128 stands for zero in the data rows.
Here is the table:
[155  96 148 119 100  93 103 102 199 118 154 122  95 102 177 147 122  83 166 153 116 115 133 127 161 116 111  99 185  96 141 112]
[121 104 141 162 137 150 154 142 147 137  95 125 175 144  98 121 145 152 135 137  73 134 115 128 123 128 146  88  90 142 132  97]
[131 114 111  93  83 132 130 138  48 141 134 134 148 141 144 129 155 118 152 150 150 147  96  85 168 143 135 133 130 131 116 136]
[109 125 132 144 124 105 134 169 108 147 119 105 157  91  98 105 152 155 154 108 108 105  84 162 130 119 139 138 129 144 139 137]
[126 133 120 145 154 147 133 139 131 139 100 138 164 166 102 131 126 168 120  87 123 151 152 108  97 141 132 142  80 141 117  99]
[126 129  89 147 111 105 113 172 110 133 106 120 163  98 116 112 126 160 126 124 113 106  98 159 129 118 154 131 135 141 151 156]
[174 118  91 137 119 130 106 126 119  83 138 157 130 135 143 137  71 139 114  85 164 155 147 109 127 182 111 122 101 141 140 142]
[129 125 119 159 100  85  89 133 153 148 143 116 157  56 129 114 106 146 121 147 110 111 111 151 141 142 144 119 113 125 175 145]
[ 90 146 146 139 135 119 152 158  88 152 117 116 135 108  99 107 162 143 112 149 117 109  95 156 119 102 154 155 128 138 117 125]
[162  93 161 126  93  93  89 101 202 111 151 126 106  98 183 147 112 103 141 165 119 117 126 128 164 133 111  94 167 102 149 104]
[112 125 164  98 157 159 161 107 129 126  95 137 121 169 125 147 147  81 142 187 109 144 117 109 119 119 132 127 107 137  83 127]
[120 132 124 148 128 107 163 149 106 137 122 107 143 108  98 112 164 143  88 129 110 109  97 158 134 111 144 143 150 139 129 145]
[168 121  91 136 126 132 128 125 123  97 136 157 127 137 145 136  84 147  97  79 168 154 150 108 126 176 115 115  93 137 137 136]
[154 112  86 147 142 148 177 101 128 123 113 148 134 140 145 130 112 130  96 110 141 165 153 109 128 158 121  93  95 135 130 117]
[135 119 140 117 108 122 136  67 131 125 168 150  71  88 169 118  88 121 121 144 147 148 168 116 146 151  97  80 137 104 148 172]
[143 115 116 103 158 159 167  71 116 113 137 144  70 159 169 139 137  69 119 158 139 162 144 110 144 145  95  93 140 127 101 128]
[103 110 149 121 159 150 171  87 125 159 101 108  81 148 118 112 183  89 147 206  96 140 114 137 150  96 123  96 169 118 104 123]
[110 142 111 139 142 137 162 166  93 144 110 120 152 131  75 117 146 172 109 130 117 129 118 138 109 110 145 148 114 142 122 125]
[170 126 110 111 107 117 102 127 112  83 178 146 102 123 167 140  78 109 114  71 178 129 130 125 139 164 105 135 139 132 143 146]
[ 99 116 172 109 175 139 172  80 108 150 120 122  64 136 137 113 201  89 139 161 114 147 124 129 143 102 111  92 159 117  98 138]
[ 89 164 173  96 124 124  95 128 187 154 144 111  91 157 135 140 144 108 136 170 137  92 169 118 105  87 122 166 149  85 117 124]
[ 94 160 175 117 106 132 101 133 162 156 135 117 128  97  97 129 110 125 153 102 124  92 145 132 107  96 139 165 159 103 148 130]
[111 148 129  96 146 153 176 102  68 134 132 138  54 143 154 118 126 103 111 109 182 151 153 117 122 133 101 140 138 118 109 170]
[129 132 111 154 118 117 109 167 111 163 112 115 165  92 104 114 131 164 125 119  91 109  90 162 134 112 142 138 125 147 149 122]
[130 132 151 148  94  87  77 162 138 157 142 111 157  59 115 113  93 159 136 101 123 100 118 148 135 132 144 126 128 128 161 144]
[178 118 105 132 116 122 124 119 106  69 148 157 127 121 152 135  77 125 112  83 177 148 143 112 132 177 109 113 121 139 146 133]
[133 126 116 149 114  89 112 152 102 148 135 110 157  86 107 109 124 161 110 112 128 104  96 161 134 125 143 129 150 145 155 148]
[114 116 107 132 163 154 159  98 129 113  83 124 168 166 131 138 153 127 161 135  86 140 109 125 131 125 141 119 117 147 100  97]
[120 140 129 148 149 147 119 160 112 138 103 132 169 160  87 122 130 165 115  88 124 140 136 123 100 133 144 145  86 144 115 111]
[168 114 114 142 128 140 120 121 117  78 142 160 135 144 138 134  74 135 125  70 163 161 157 104 122 174 116 104  92 139 135 120]
[114 121 160  92 150 147 142  89 175 126 132 123  75 181 161 153 169  54 152 187 120 131 150 108 135  98 109 119 160  96  94 101]
[167 119  86 137 134 141 133 121 118  88 134 157 124 158 148 137  84 143 109  85 168 159 155 104 120 172 115 109  94 137 129 126]
[136 146 129  84 117 136  99 112 181  96 168 135 105 171 175 164 122  87 157 118 159 116 155 100 114 116 113 160 126 102 106 116]
[138 143 115 102 133 140  81 131 198  91 143 137 139 185 139 168 108 108 158 132 147 117 165  96 103 112 127 158 124 107 115  88]
[ 93 164 129 112 153 158 138 146  79 164 100 120 110 172  87 115 146 131 133 154 129 124 137 135 105 101 135 165 109 126  99 153]
[129 112 118 165 148 125 129 141 156 126  91 123 190 143 108 132 148 149 110 141  89 139 113 130 127 133 147 106 106 149 134  78]
[ 85 161 135 120 156 157 112 139  70 156 121 115 117 161  90 109 166 145 108 153 134 121 125 143 102  96 136 172 141 132 108 137]
[130 136 152 146  86  86 115 160 123 129 149 115 155  66 128 115 113 159 115 103 113 101 110 151 126 127 145 144 124 134 160 142]
[168 132 117  90 101 120 120 123 121  86 181 140  81 117 163 147  74 103 129  91 176 122 132 119 134 159 104 141 152 124 136 154]
[121 125 148 148 113 122 106 159 105 138 111 101 160  65  93 108 123 145 139 158 105 102  93 160 133 117 140 140 144 144 150 147]
[ 88 143 111 142 129 132 149 145 100 152 111 114 139 118  89 105 154 153 125 128 108 113  91 159 128 111 146 152 124 141 131 154]
[130 103 121 164 148 109 134 127 167 144  95 117 189 121 106 133 166 152 113 121  85 138 133 134 131 132 150  95 101 146 126  96]
[ 99 147 151  92 119 133 110 108 204 132 154 131  77 147 158 150 153  84 159 163 124 107 159 111 127  82 112 152 173  80 111 103]
The rows fall into hidden groups. Groups can overlap: rows of different groups may look alike.
Some rows of the table again, each followed by its group:
[136 146 129  84 117 136  99 112 181  96 168 135 105 171 175 164 122  87 157 118 159 116 155 100 114 116 113 160 126 102 106 116] DV
[133 126 116 149 114  89 112 152 102 148 135 110 157  86 107 109 124 161 110 112 128 104  96 161 134 125 143 129 150 145 155 148] DV
[162  93 161 126  93  93  89 101 202 111 151 126 106  98 183 147 112 103 141 165 119 117 126 128 164 133 111  94 167 102 149 104] DV
[ 99 116 172 109 175 139 172  80 108 150 120 122  64 136 137 113 201  89 139 161 114 147 124 129 143 102 111  92 159 117  98 138] Fa
[ 85 161 135 120 156 157 112 139  70 156 121 115 117 161  90 109 166 145 108 153 134 121 125 143 102  96 136 172 141 132 108 137] DV
[112 125 164  98 157 159 161 107 129 126  95 137 121 169 125 147 147  81 142 187 109 144 117 109 119 119 132 127 107 137  83 127] Fa
[155  96 148 119 100  93 103 102 199 118 154 122  95 102 177 147 122  83 166 153 116 115 133 127 161 116 111  99 185  96 141 112] DV
[121 104 141 162 137 150 154 142 147 137  95 125 175 144  98 121 145 152 135 137  73 134 115 128 123 128 146  88  90 142 132  97] Fa
[168 114 114 142 128 140 120 121 117  78 142 160 135 144 138 134  74 135 125  70 163 161 157 104 122 174 116 104  92 139 135 120] Fa
[126 129  89 147 111 105 113 172 110 133 106 120 163  98 116 112 126 160 126 124 113 106  98 159 129 118 154 131 135 141 151 156] DV
[135 119 140 117 108 122 136  67 131 125 168 150  71  88 169 118  88 121 121 144 147 148 168 116 146 151  97  80 137 104 148 172] DV
[131 114 111  93  83 132 130 138  48 141 134 134 148 141 144 129 155 118 152 150 150 147  96  85 168 143 135 133 130 131 116 136] Fa
[ 88 143 111 142 129 132 149 145 100 152 111 114 139 118  89 105 154 153 125 128 108 113  91 159 128 111 146 152 124 141 131 154] DV
[168 132 117  90 101 120 120 123 121  86 181 140  81 117 163 147  74 103 129  91 176 122 132 119 134 159 104 141 152 124 136 154] Fa
[110 142 111 139 142 137 162 166  93 144 110 120 152 131  75 117 146 172 109 130 117 129 118 138 109 110 145 148 114 142 122 125] DV
[120 132 124 148 128 107 163 149 106 137 122 107 143 108  98 112 164 143  88 129 110 109  97 158 134 111 144 143 150 139 129 145] DV
[103 110 149 121 159 150 171  87 125 159 101 108  81 148 118 112 183  89 147 206  96 140 114 137 150  96 123  96 169 118 104 123] Fa
[ 99 147 151  92 119 133 110 108 204 132 154 131  77 147 158 150 153  84 159 163 124 107 159 111 127  82 112 152 173  80 111 103] DV
[130 136 152 146  86  86 115 160 123 129 149 115 155  66 128 115 113 159 115 103 113 101 110 151 126 127 145 144 124 134 160 142] DV
[114 116 107 132 163 154 159  98 129 113  83 124 168 166 131 138 153 127 161 135  86 140 109 125 131 125 141 119 117 147 100  97] Fa
[ 94 160 175 117 106 132 101 133 162 156 135 117 128  97  97 129 110 125 153 102 124  92 145 132 107  96 139 165 159 103 148 130] DV
[129 132 111 154 118 117 109 167 111 163 112 115 165  92 104 114 131 164 125 119  91 109  90 162 134 112 142 138 125 147 149 122] DV
[129 112 118 165 148 125 129 141 156 126  91 123 190 143 108 132 148 149 110 141  89 139 113 130 127 133 147 106 106 149 134  78] Fa
[143 115 116 103 158 159 167  71 116 113 137 144  70 159 169 139 137  69 119 158 139 162 144 110 144 145  95  93 140 127 101 128] Fa
[121 125 148 148 113 122 106 159 105 138 111 101 160  65  93 108 123 145 139 158 105 102  93 160 133 117 140 140 144 144 150 147] DV
[114 121 160  92 150 147 142  89 175 126 132 123  75 181 161 153 169  54 152 187 120 131 150 108 135  98 109 119 160  96  94 101] DV
[167 119  86 137 134 141 133 121 118  88 134 157 124 158 148 137  84 143 109  85 168 159 155 104 120 172 115 109  94 137 129 126] Fa
[111 148 129  96 146 153 176 102  68 134 132 138  54 143 154 118 126 103 111 109 182 151 153 117 122 133 101 140 138 118 109 170] DV
[109 125 132 144 124 105 134 169 108 147 119 105 157  91  98 105 152 155 154 108 108 105  84 162 130 119 139 138 129 144 139 137] DV
[138 143 115 102 133 140  81 131 198  91 143 137 139 185 139 168 108 108 158 132 147 117 165  96 103 112 127 158 124 107 115  88] Fa
[130 132 151 148  94  87  77 162 138 157 142 111 157  59 115 113  93 159 136 101 123 100 118 148 135 132 144 126 128 128 161 144] DV
[130 103 121 164 148 109 134 127 167 144  95 117 189 121 106 133 166 152 113 121  85 138 133 134 131 132 150  95 101 146 126  96] Fa
[ 90 146 146 139 135 119 152 158  88 152 117 116 135 108  99 107 162 143 112 149 117 109  95 156 119 102 154 155 128 138 117 125] DV
[178 118 105 132 116 122 124 119 106  69 148 157 127 121 152 135  77 125 112  83 177 148 143 112 132 177 109 113 121 139 146 133] Fa
[174 118  91 137 119 130 106 126 119  83 138 157 130 135 143 137  71 139 114  85 164 155 147 109 127 182 111 122 101 141 140 142] Fa
[154 112  86 147 142 148 177 101 128 123 113 148 134 140 145 130 112 130  96 110 141 165 153 109 128 158 121  93  95 135 130 117] Fa
[ 93 164 129 112 153 158 138 146  79 164 100 120 110 172  87 115 146 131 133 154 129 124 137 135 105 101 135 165 109 126  99 153] DV
